In the data rows, zero lies at 4.5, halfway between 4 and 5.
Here are some points, one per row:
[6 0 2 5 5 6 3 6 7 2 4 1 6 5 5 5 8 8 6 4 6 5 8 5 6 5 6 3 1 3 8 5 7 2 6 4 3 5 3 5 4 3 5 6 3 5 8 6 6 5 6 7 5 3 6 6]
[4 3 6 5 7 3 8 6 3 6 3 5 6 4 5 5 8 2 2 5 5 5 4 4 1 2 3 5 6 6 6 6 4 3 3 4 8 6 4 2 5 6 2 4 3 2 6 3 2 3 2 4 5 2 6 7]
[3 4 3 3 4 4 3 2 4 3 7 4 4 5 1 4 5 7 2 3 4 3 5 8 2 4 5 4 4 3 2 6 4 6 7 3 3 7 5 6 8 5 6 4 7 6 5 7 2 3 3 2 4 5 0 6]
[5 2 4 5 8 7 3 5 5 3 6 6 5 3 5 7 3 7 2 5 8 8 3 1 5 6 6 5 6 5 6 2 6 6 8 3 5 3 6 7 7 7 3 5 1 5 3 1 3 5 0 5 4 6 2 3]
[5 2 4 5 7 4 6 3 6 2 5 4 7 5 7 4 5 4 1 4 5 4 4 6 5 5 3 3 3 5 2 2 7 3 1 4 4 5 7 3 2 2 7 5 8 2 5 1 5 2 4 4 4 6 4 3]
[4 3 7 5 1 6 5 4 6 7 5 4 2 5 8 5 4 4 6 3 6 6 7 4 3 3 4 4 6 4 1 6 4 5 3 6 5 5 5 6 7 3 4 4 7 5 6 3 6 4 6 5 4 7 3 6]
[4 3 4 1 3 7 4 3 3 5 1 6 4 4 4 7 4 2 3 6 8 6 4 8 1 3 6 6 8 3 7 3 4 8 2 5 4 6 4 6 3 4 4 6 6 5 4 6 5 7 5 7 5 4 4 4]
[6 4 5 3 4 6 5 4 4 5 5 2 6 2 3 4 3 4 3 5 5 3 8 3 4 6 5 5 6 7 3 4 5 8 4 9 4 4 7 4 3 5 4 6 7 5 6 6 4 6 4 0 4 5 5 6]
[5 2 4 5 5 2 7 5 4 6 3 5 5 2 7 2 7 3 4 5 2 8 4 6 6 3 1 6 5 4 8 5 2 6 7 4 5 7 6 4 5 7 6 5 3 8 3 3 8 4 5 4 6 7 6 4]
[3 5 3 3 5 4 4 5 5 6 3 6 2 3 3 3 6 3 4 6 4 3 4 4 7 4 3 7 2 2 3 9 3 6 4 5 3 5 2 3 5 3 5 3 4 5 7 4 5 3 1 5 1 5 5 3]
[2 5 6 7 6 3 5 3 6 5 4 6 6 5 5 5 3 6 7 7 4 5 6 1 4 2 3 5 5 3 6 2 5 3 1 1 2 5 3 9 3 4 3 4 5 7 6 4 4 3 3 4 7 2 3 3]
[5 7 5 2 6 5 4 3 8 7 4 5 5 9 3 4 5 4 5 3 5 3 4 6 5 4 4 6 5 5 4 7 5 5 7 6 4 5 7 7 5 3 4 5 4 5 2 2 4 8 4 5 6 6 7 5]
[5 4 3 2 6 6 5 5 6 2 7 5 3 5 7 5 4 4 5 5 6 1 5 5 5 5 3 4 6 8 4 6 5 6 7 7 4 5 3 2 5 2 5 3 7 7 4 4 6 3 7 5 5 3 5 4]
[6 8 4 7 5 2 4 1 6 4 6 7 3 5 5 5 6 2 4 3 7 4 5 4 4 6 2 5 2 6 5 4 5 3 4 7 7 4 1 7 5 5 5 6 6 4 3 8 6 6 5 3 5 6 3 6]
[7 4 5 5 4 5 6 6 5 3 5 5 5 2 4 4 5 5 6 3 5 3 7 5 4 8 6 8 5 4 4 6 2 3 4 8 5 4 2 5 4 3 2 6 5 2 1 1 3 3 4 5 7 2 4 7]
[4 5 3 6 5 2 6 6 3 3 5 1 4 5 3 6 5 4 4 4 5 3 9 5 4 3 3 6 4 6 4 5 2 6 5 3 6 3 7 5 6 4 3 3 4 4 3 4 7 8 4 6 3 5 6 6]
[0 3 4 6 2 6 3 7 1 4 6 5 4 7 6 0 4 5 4 6 7 5 6 6 7 4 6 6 3 6 2 6 7 5 4 4 5 5 4 7 3 6 5 6 6 4 3 6 0 5 5 3 6 6 6 5]
[5 7 4 4 3 6 7 4 4 3 5 5 4 2 2 3 4 4 6 2 5 4 6 6 5 6 4 4 6 4 1 1 7 4 7 3 4 7 1 4 6 8 2 4 5 4 7 4 7 7 6 5 4 7 5 4]
[5 6 4 3 3 5 6 8 2 5 4 3 8 6 5 4 1 1 7 5 2 4 4 4 5 2 1 3 3 3 3 5 9 1 6 8 3 5 5 5 5 2 6 6 3 5 4 5 5 6 3 6 2 1 3 6]
[5 4 3 2 1 4 4 6 3 5 5 5 3 5 4 4 4 3 4 6 5 4 2 6 4 8 4 1 3 6 5 3 4 6 4 4 4 3 5 7 4 4 2 4 2 4 4 3 6 3 0 7 8 6 6 5]
[4 3 3 6 4 5 4 5 9 6 4 6 4 5 4 1 2 5 7 4 3 6 3 2 5 6 3 6 3 2 6 5 2 3 2 2 9 5 4 1 3 5 3 4 6 4 5 5 5 6 4 7 7 3 4 6]
[6 4 7 4 4 3 6 5 5 4 5 4 5 6 1 4 6 5 3 4 5 6 3 5 4 2 5 5 5 5 4 3 4 9 5 4 7 2 2 4 1 5 5 5 2 6 5 4 5 3 7 5 4 2 4 6]
[4 4 4 2 5 5 8 3 4 6 6 4 5 2 4 8 3 7 6 6 2 7 4 3 5 2 5 2 3 3 3 5 3 2 2 6 5 6 6 7 3 4 7 4 4 4 4 6 4 3 8 3 4 6 6 6]
[3 5 5 5 5 6 3 5 3 5 5 3 7 5 4 3 7 3 4 4 6 4 4 3 3 4 2 6 5 1 5 3 3 6 7 5 4 2 4 2 6 6 5 3 6 2 1 5 4 0 5 8 3 4 7 2]
[8 4 4 4 4 6 4 5 4 1 3 3 4 7 6 4 4 3 5 6 0 2 3 5 6 2 8 6 4 4 4 2 2 3 4 6 3 2 4 4 6 7 3 5 8 5 5 6 3 3 5 2 2 7 6 5]
[6 7 5 3 6 4 7 4 5 4 4 7 5 5 7 3 4 5 3 5 6 7 5 5 2 6 5 3 2 7 3 5 1 1 3 6 3 3 5 3 3 5 4 6 4 6 6 7 4 4 6 9 3 4 1 0]
[0 3 9 4 6 6 4 1 4 4 2 3 2 1 4 4 3 5 4 4 4 2 3 5 6 5 3 3 4 6 6 3 5 2 5 7 4 5 6 5 7 5 3 6 5 4 3 4 6 5 2 5 6 3 3 5]
[6 4 4 4 3 4 3 4 6 6 5 2 3 4 4 4 3 5 6 7 5 4 5 6 6 3 6 4 5 8 7 5 5 5 4 2 6 7 5 5 7 7 7 5 0 4 5 3 5 2 7 3 2 2 5 2]
[5 5 6 5 4 4 2 4 4 7 7 7 5 5 4 5 6 5 2 8 0 5 5 4 4 5 4 6 6 6 7 1 7 5 6 4 4 4 5 3 3 5 4 1 4 3 4 4 3 5 6 7 2 4 2 7]
[2 4 4 5 4 4 0 6 4 6 6 4 6 5 5 4 5 4 4 4 7 5 0 3 4 5 3 3 5 6 3 7 3 5 3 2 2 6 4 6 3 5 4 6 7 3 5 2 6 6 7 3 4 5 4 6]
[8 4 5 7 6 5 7 6 3 4 3 5 4 5 6 6 2 7 6 5 5 1 4 6 7 4 4 4 6 3 6 9 6 7 4 5 5 3 6 4 1 7 6 6 6 2 8 6 6 3 5 5 4 5 2 5]
[7 6 0 6 4 3 3 5 3 4 0 2 5 3 4 4 7 7 4 4 3 8 4 6 7 2 5 2 5 6 5 6 4 7 5 6 5 6 4 3 4 2 3 6 6 4 4 3 2 5 5 6 6 5 5 3]
[4 4 6 7 5 4 2 7 6 4 4 6 4 5 3 5 1 7 2 6 5 4 5 4 2 3 6 6 5 4 5 7 3 5 6 3 2 5 1 4 5 1 3 5 3 1 3 9 4 5 5 2 8 8 5 1]
[5 2 4 4 2 2 5 5 5 0 3 7 5 4 3 6 8 4 6 1 3 3 5 3 6 6 6 4 5 5 4 5 8 7 2 6 3 7 8 4 4 4 4 4 2 5 3 7 4 4 7 4 3 5 5 4]
[5 3 5 4 6 4 6 4 3 4 5 4 3 5 4 5 8 3 3 7 1 6 3 4 5 7 5 5 8 3 3 5 4 2 6 3 9 4 7 7 4 3 6 5 4 3 7 5 5 4 4 4 7 0 4 1]
[9 6 5 5 3 5 4 1 1 5 6 5 4 4 6 1 5 5 6 3 5 6 4 2 3 4 3 6 1 3 4 3 7 5 4 3 2 1 5 2 6 5 6 2 5 5 6 5 5 7 4 2 6 3 6 5]
[5 6 7 5 3 4 4 5 5 3 3 4 2 5 4 8 2 4 2 5 5 3 4 5 7 6 4 5 5 4 3 5 6 3 3 4 5 4 6 3 6 5 6 5 5 8 4 4 1 6 8 5 6 4 6 7]
[0 5 6 4 5 4 4 3 3 6 6 0 8 6 6 8 5 5 7 6 3 5 3 4 3 9 6 4 3 3 7 9 6 2 4 3 5 5 1 2 4 7 2 4 4 7 4 3 5 5 2 4 4 6 2 1]
[4 6 6 7 4 3 3 5 4 4 7 7 7 0 6 6 4 4 6 3 3 3 6 6 4 2 7 5 4 5 5 7 4 4 5 2 5 1 5 5 7 4 5 4 5 5 6 6 4 6 5 5 4 4 7 3]
[0 5 2 5 5 8 5 2 5 6 3 4 3 5 5 6 5 5 3 2 3 5 5 5 4 5 5 5 4 6 5 4 4 6 6 2 5 4 4 6 4 4 3 6 1 6 5 3 2 3 6 1 4 5 4 6]
[4 5 5 8 6 3 6 2 3 4 5 5 3 8 3 3 5 5 8 5 6 6 3 5 5 6 6 0 8 3 4 5 3 1 5 6 3 6 4 3 4 4 6 3 3 5 4 5 6 6 3 6 1 3 8 6]
[2 7 5 4 4 3 4 8 4 6 5 5 4 4 6 6 6 9 5 2 6 4 2 5 3 5 4 7 4 7 4 0 4 4 5 3 6 7 6 3 4 5 5 5 4 4 4 4 5 7 2 4 4 5 5 3]
[6 8 4 3 7 5 5 8 7 6 6 4 3 1 4 3 4 2 7 3 6 4 4 3 5 4 8 3 7 3 7 2 5 5 3 4 3 4 6 4 4 3 6 2 4 6 3 6 3 3 5 3 5 5 2 4]
There is one direction along which these points spread out most. Take the direction at right angles to it along which they spread out most. Go by this last direction. How far along it is each point below, from 0 to 99? The average is 50, and the first point in the table lies past the average. One standard deviation of the points above along it is 16.
[5 2 4 4 2 2 5 5 5 0 3 7 5 4 3 6 8 4 6 1 3 3 5 3 6 6 6 4 5 5 4 5 8 7 2 6 3 7 8 4 4 4 4 4 2 5 3 7 4 4 7 4 3 5 5 4] 51
[6 0 2 5 5 6 3 6 7 2 4 1 6 5 5 5 8 8 6 4 6 5 8 5 6 5 6 3 1 3 8 5 7 2 6 4 3 5 3 5 4 3 5 6 3 5 8 6 6 5 6 7 5 3 6 6] 67
[3 4 3 3 4 4 3 2 4 3 7 4 4 5 1 4 5 7 2 3 4 3 5 8 2 4 5 4 4 3 2 6 4 6 7 3 3 7 5 6 8 5 6 4 7 6 5 7 2 3 3 2 4 5 0 6] 17
[4 4 6 7 5 4 2 7 6 4 4 6 4 5 3 5 1 7 2 6 5 4 5 4 2 3 6 6 5 4 5 7 3 5 6 3 2 5 1 4 5 1 3 5 3 1 3 9 4 5 5 2 8 8 5 1] 19
[2 4 4 5 4 4 0 6 4 6 6 4 6 5 5 4 5 4 4 4 7 5 0 3 4 5 3 3 5 6 3 7 3 5 3 2 2 6 4 6 3 5 4 6 7 3 5 2 6 6 7 3 4 5 4 6] 35
[3 5 5 5 5 6 3 5 3 5 5 3 7 5 4 3 7 3 4 4 6 4 4 3 3 4 2 6 5 1 5 3 3 6 7 5 4 2 4 2 6 6 5 3 6 2 1 5 4 0 5 8 3 4 7 2] 55
[5 7 4 4 3 6 7 4 4 3 5 5 4 2 2 3 4 4 6 2 5 4 6 6 5 6 4 4 6 4 1 1 7 4 7 3 4 7 1 4 6 8 2 4 5 4 7 4 7 7 6 5 4 7 5 4] 41
[0 5 6 4 5 4 4 3 3 6 6 0 8 6 6 8 5 5 7 6 3 5 3 4 3 9 6 4 3 3 7 9 6 2 4 3 5 5 1 2 4 7 2 4 4 7 4 3 5 5 2 4 4 6 2 1] 58
[7 4 5 5 4 5 6 6 5 3 5 5 5 2 4 4 5 5 6 3 5 3 7 5 4 8 6 8 5 4 4 6 2 3 4 8 5 4 2 5 4 3 2 6 5 2 1 1 3 3 4 5 7 2 4 7] 51
[6 7 5 3 6 4 7 4 5 4 4 7 5 5 7 3 4 5 3 5 6 7 5 5 2 6 5 3 2 7 3 5 1 1 3 6 3 3 5 3 3 5 4 6 4 6 6 7 4 4 6 9 3 4 1 0] 71
[9 6 5 5 3 5 4 1 1 5 6 5 4 4 6 1 5 5 6 3 5 6 4 2 3 4 3 6 1 3 4 3 7 5 4 3 2 1 5 2 6 5 6 2 5 5 6 5 5 7 4 2 6 3 6 5] 60
[6 8 4 7 5 2 4 1 6 4 6 7 3 5 5 5 6 2 4 3 7 4 5 4 4 6 2 5 2 6 5 4 5 3 4 7 7 4 1 7 5 5 5 6 6 4 3 8 6 6 5 3 5 6 3 6] 45
